Below are clouds of points in 11 dimensions, each taken in no order from a shape made of curves.
After each cloud, say how many independent loops its shape has (a theta shape has two loops).
In the rows, zero is written as 128.

W, 97 rows:
[[113 125  74 111 153  78 186 152 186 150 154]
 [113 108 105 106 122 165  67 182 125 143 142]
 [115 108 109 104 119 172  58 183 122 144 142]
 [113 114  75 105 113  94 136 166 150 145 129]
 [121 127  92 103 149 101 162 168 179 154 161]
 [113 126  76 112 152  80 184 154 186 150 155]
 [110 110  78 108 115 109 120 167 141 143 130]
 [119 123  87 101 129 100 146 168 166 152 147]
 [111 110  85 108 119 129 101 173 134 143 135]
 [112 109 100 108 123 153  78 178 129 144 141]
 [112 108 107 105 122 167  65 182 125 143 142]
 [110 111  75 106 114 104 125 167 144 144 128]
 [109 110  82 108 117 119 111 170 139 144 132]
 [111 113  75 106 113  99 130 165 146 144 127]
 [114 125  80 110 153  86 179 158 186 151 157]
 [113 108 109 104 120 172  59 184 123 143 143]
 [113 107 111 103 117 177  53 184 122 143 143]
 [120 123  87 102 131 100 147 168 167 152 147]
 [114 115  77 103 116  93 139 165 154 145 132]
 [113 107 107 105 121 168  63 183 124 143 142]
 [110 111  75 106 112 100 128 165 146 144 128]
 [111 108  94 108 122 142  89 176 132 142 137]
 [113 115  76 105 113  95 136 164 151 146 130]
 [112 108 102 107 123 159  74 181 127 143 141]
 [120 124  90 101 134 102 148 170 170 153 151]
 [119 122  82 101 124  97 144 167 162 150 141]
 [121 125  94 102 142 105 154 171 175 154 156]
 [109 109  82 109 118 123 105 171 137 143 134]
 [113 108 104 105 122 163  68 181 125 143 142]
 [114 117  76 104 114  94 139 165 154 147 131]
 [109 110  83 109 117 120 109 170 138 143 133]
 [120 126  93 103 141 104 153 169 173 155 155]
 [118 126  89 107 152  95 170 164 183 154 159]
 [120 124  88 102 132 101 148 168 169 152 148]
 [115 125  83 108 153  89 177 160 184 151 159]
 [110 111  75 107 113 102 127 165 145 144 128]
 [113 124  78 110 153  85 181 157 185 152 156]
 [111 108  91 108 121 140  91 174 133 143 138]
 [118 122  84 102 125  98 145 167 164 150 142]
 [114 108 111 105 117 178  51 185 121 142 142]
 [117 126  87 108 152  95 171 163 183 153 160]
 [120 125  90 101 136 104 149 169 170 154 152]
 [120 126  92 104 150 100 164 168 181 155 162]
 [115 118  77 104 117  93 141 164 156 148 132]
 [111 111  77 107 114 106 121 167 142 143 128]
 [112 108  94 108 124 146  86 176 131 144 139]
 [114 117  75 104 114  94 138 166 153 145 131]
 [121 126  94 103 143 105 154 170 175 155 157]
 [113 108 100 106 122 156  75 179 127 143 141]
 [113 109 103 106 122 161  70 180 126 143 141]
 [121 126  94 103 147 104 159 169 178 155 161]
 [111 109  87 109 121 133  97 173 135 144 136]
 [112 106 113 104 114 185  45 186 120 142 143]
 [114 116  76 105 114  94 137 165 152 145 130]
 [112 114  75 106 113  98 132 165 148 145 127]
 [114 108 110 105 119 175  56 184 122 143 143]
 [117 120  81 102 121  97 143 166 160 149 138]
 [121 125  92 102 138 104 150 170 172 154 154]
 [118 127  90 105 152  98 167 166 182 155 162]
 [112 113  75 105 113  95 134 165 149 144 128]
 [118 122  84 102 124  97 144 167 163 151 141]
 [122 124  93 102 138 103 151 169 173 154 155]
 [121 122  86 102 128  99 146 168 165 151 144]
 [118 120  81 103 120  96 143 166 160 149 138]
 [116 126  84 108 153  92 172 161 184 152 160]
 [120 126  94 104 147 102 159 170 179 155 160]
 [113 108 112 104 116 180  51 185 121 142 142]
 [116 119  78 103 118  95 141 165 157 148 135]
 [120 127  93 103 144 105 156 170 176 154 159]
 [109 110  79 108 116 116 112 169 138 143 131]
 [117 120  80 103 120  94 143 167 158 149 136]
 [116 119  79 104 119  94 141 166 158 148 135]
 [114 126  76 110 154  82 182 155 185 150 155]
 [111 113  74 105 112  96 134 165 148 144 128]
 [110 111  76 108 115 108 121 168 142 143 129]
 [110 108  84 108 119 126 104 172 136 143 133]
 [110 109  86 109 120 129  99 172 136 143 135]
 [115 125  81 109 153  87 177 158 185 152 157]
 [121 126  94 104 146 103 157 169 178 156 159]
 [109 110  78 107 115 113 116 168 140 143 130]
 [118 126  91 105 150  99 165 167 181 155 161]
 [111 112  75 107 113 102 127 165 145 144 128]
 [113 108 113 103 115 184  49 186 119 141 142]
 [109 109  80 108 116 115 115 168 139 143 132]
 [111 108  89 108 121 136  93 174 134 144 137]
 [113 109  96 108 122 147  85 177 130 144 139]
 [120 124  90 101 133 103 149 169 168 153 150]
 [118 126  89 107 151  97 170 166 183 154 160]
 [113 110  97 108 122 151  80 179 129 144 140]
 [113 107 114 103 114 188  44 185 118 140 143]
 [121 126  95 102 144 104 155 170 175 154 158]
 [112 108  95 108 123 149  81 176 130 143 140]
 [114 108 108 104 121 169  60 182 123 144 143]
 [120 125  93 104 148 102 162 169 180 154 162]
 [111 108  91 108 122 138  93 175 132 143 138]
 [113 107 113 104 117 183  48 185 119 141 143]
 [117 125  86 107 152  92 175 161 184 153 159]]
loops
0

C (92 x 11):
[[106  98 110 103 140 117 143 118 125 104 122]
 [ 93  95 124  92 148 109 150 103 136 100 115]
 [114 102  98 110 135 127 141 132 115 108 127]
 [ 91  90 131  87 147 112 159  97 137  90 113]
 [108  81 132  87 123 143 174 102 115  61 118]
 [ 90  91 131  87 148 109 158  98 137  91 113]
 [130 122  76 137 147 141 123 173 106 141 136]
 [111 101 101 108 136 126 141 126 117 106 125]
 [126 113  76 128 138 141 131 160 104 126 133]
 [148 134  61 161 120 138  85 180  83 148 160]
 [146 135  74 156 138 137  91 182  94 154 153]
 [146 135  69 157 131 138  89 183  90 153 155]
 [102  85 132  87 132 133 169 101 121  70 116]
 [145 135  79 156 143 137  96 182  98 158 149]
 [127 114  75 129 140 142 129 163 106 130 135]
 [137 130  85 150 152 138 113 178 106 156 139]
 [135 130  83 146 151 138 116 177 107 155 138]
 [ 93  88 132  86 143 118 163  97 132  84 113]
 [104  83 132  87 129 134 171 102 120  67 116]
 [ 90  92 129  90 148 108 155  98 139  96 114]
 [130 123  77 139 148 140 122 174 106 145 136]
 [ 91  91 130  87 147 109 157  98 139  94 113]
 [113 101  99 109 136 126 140 128 117 106 126]
 [148 134  64 159 127 138  87 182  86 150 157]
 [110  81 132  87 121 144 174 103 112  58 118]
 [132 128  80 143 150 140 119 176 107 149 138]
 [139 132  86 150 150 138 111 179 106 156 139]
 [ 96  97 117  97 145 111 148 108 133 102 117]
 [127 112  75 129 138 142 130 162 105 128 135]
 [145 135  74 156 138 137  92 183  94 155 152]
 [127 112  76 126 138 141 132 158 105 124 134]
 [141 135  85 154 149 137 104 181 103 158 143]
 [ 90  92 129  89 148 109 158  98 138  95 112]
 [143 135  81 155 146 136  99 182 100 158 146]
 [ 96  88 132  86 141 120 164  98 130  81 113]
 [132 124  79 141 148 141 121 175 105 146 137]
 [ 98  98 117  98 144 112 146 110 131 103 118]
 [130 124  78 138 147 140 123 173 106 143 136]
 [128 117  74 133 142 141 128 167 106 134 136]
 [ 94  95 122  94 146 109 151 104 135 101 116]
 [ 90  94 128  90 149 107 153  98 138  98 114]
 [136 131  85 148 151 138 114 179 106 154 138]
 [125 111  79 124 136 140 133 154 106 122 133]
 [ 94  89 133  85 143 116 162  97 134  86 112]
 [122 106  84 118 134 137 136 146 109 114 132]
 [109  99 103 105 138 122 142 122 122 105 123]
 [147 134  67 158 131 137  88 183  87 152 157]
 [142 133  86 154 149 137 104 180 103 158 143]
 [ 97  88 133  87 140 122 166  99 130  79 113]
 [145 135  77 156 142 137  94 183  97 156 151]
 [128 119  75 133 143 142 127 169 105 137 135]
 [101  97 115  98 143 114 146 112 130 103 119]
 [144 135  80 156 145 138  97 182  99 158 148]
 [149 133  61 162 118 138  84 180  81 147 160]
 [110 100 103 108 138 123 140 124 119 105 124]
 [147 134  63 160 125 138  87 182  84 150 159]
 [123 108  82 121 135 138 133 150 106 118 132]
 [139 134  86 152 151 138 108 179 104 158 140]
 [140 134  86 152 150 137 107 180 104 158 140]
 [ 92  90 132  87 145 113 162  98 134  86 113]
 [104  99 111 101 140 117 144 116 126 103 121]
 [ 91  93 128  90 148 108 154  99 139  96 113]
 [133 128  81 144 150 138 117 176 106 151 137]
 [115 102  95 112 135 128 140 131 114 107 128]
 [149 134  59 163 114 137  84 179  78 146 163]
 [102  86 132  87 134 130 169 100 122  72 115]
 [120 106  90 115 134 134 137 139 110 110 130]
 [143 134  84 155 146 137 100 181 101 159 146]
 [ 98  87 134  86 138 124 166  99 128  77 114]
 [ 95  97 120  95 146 110 148 107 134 101 116]
 [120 105  88 117 134 135 137 142 110 113 130]
 [147 135  70 157 137 138  91 183  92 155 154]
 [ 95  96 121  95 147 110 149 106 135 101 117]
 [132 127  81 142 149 140 120 176 106 149 137]
 [123 106  84 120 134 137 136 147 107 116 131]
 [127 116  74 130 141 141 128 166 105 132 135]
 [106  83 132  88 127 139 172 102 117  63 117]
 [107 100 107 104 139 121 144 119 123 105 123]
 [ 92  95 126  91 149 108 153 101 137  99 114]
 [119 105  90 115 134 133 138 138 111 110 129]
 [142 134  84 154 148 135 102 182 102 159 146]
 [100  86 132  86 137 126 168 100 124  74 116]
 [125 109  79 123 136 140 133 153 106 119 133]
 [134 128  82 146 151 139 116 177 107 152 138]
 [129 119  75 133 143 141 126 169 106 136 135]
 [ 91  90 132  88 146 112 160  97 136  88 112]
 [128 120  76 135 145 141 125 171 106 140 135]
 [117 103  93 114 134 132 138 135 113 110 128]
 [ 91  94 127  91 148 108 152 101 138  99 114]
 [125 109  80 122 134 139 135 151 106 118 132]
 [102  98 113 100 141 116 143 112 127 103 121]
 [138 133  86 151 151 138 109 179 106 156 140]]
loops
0
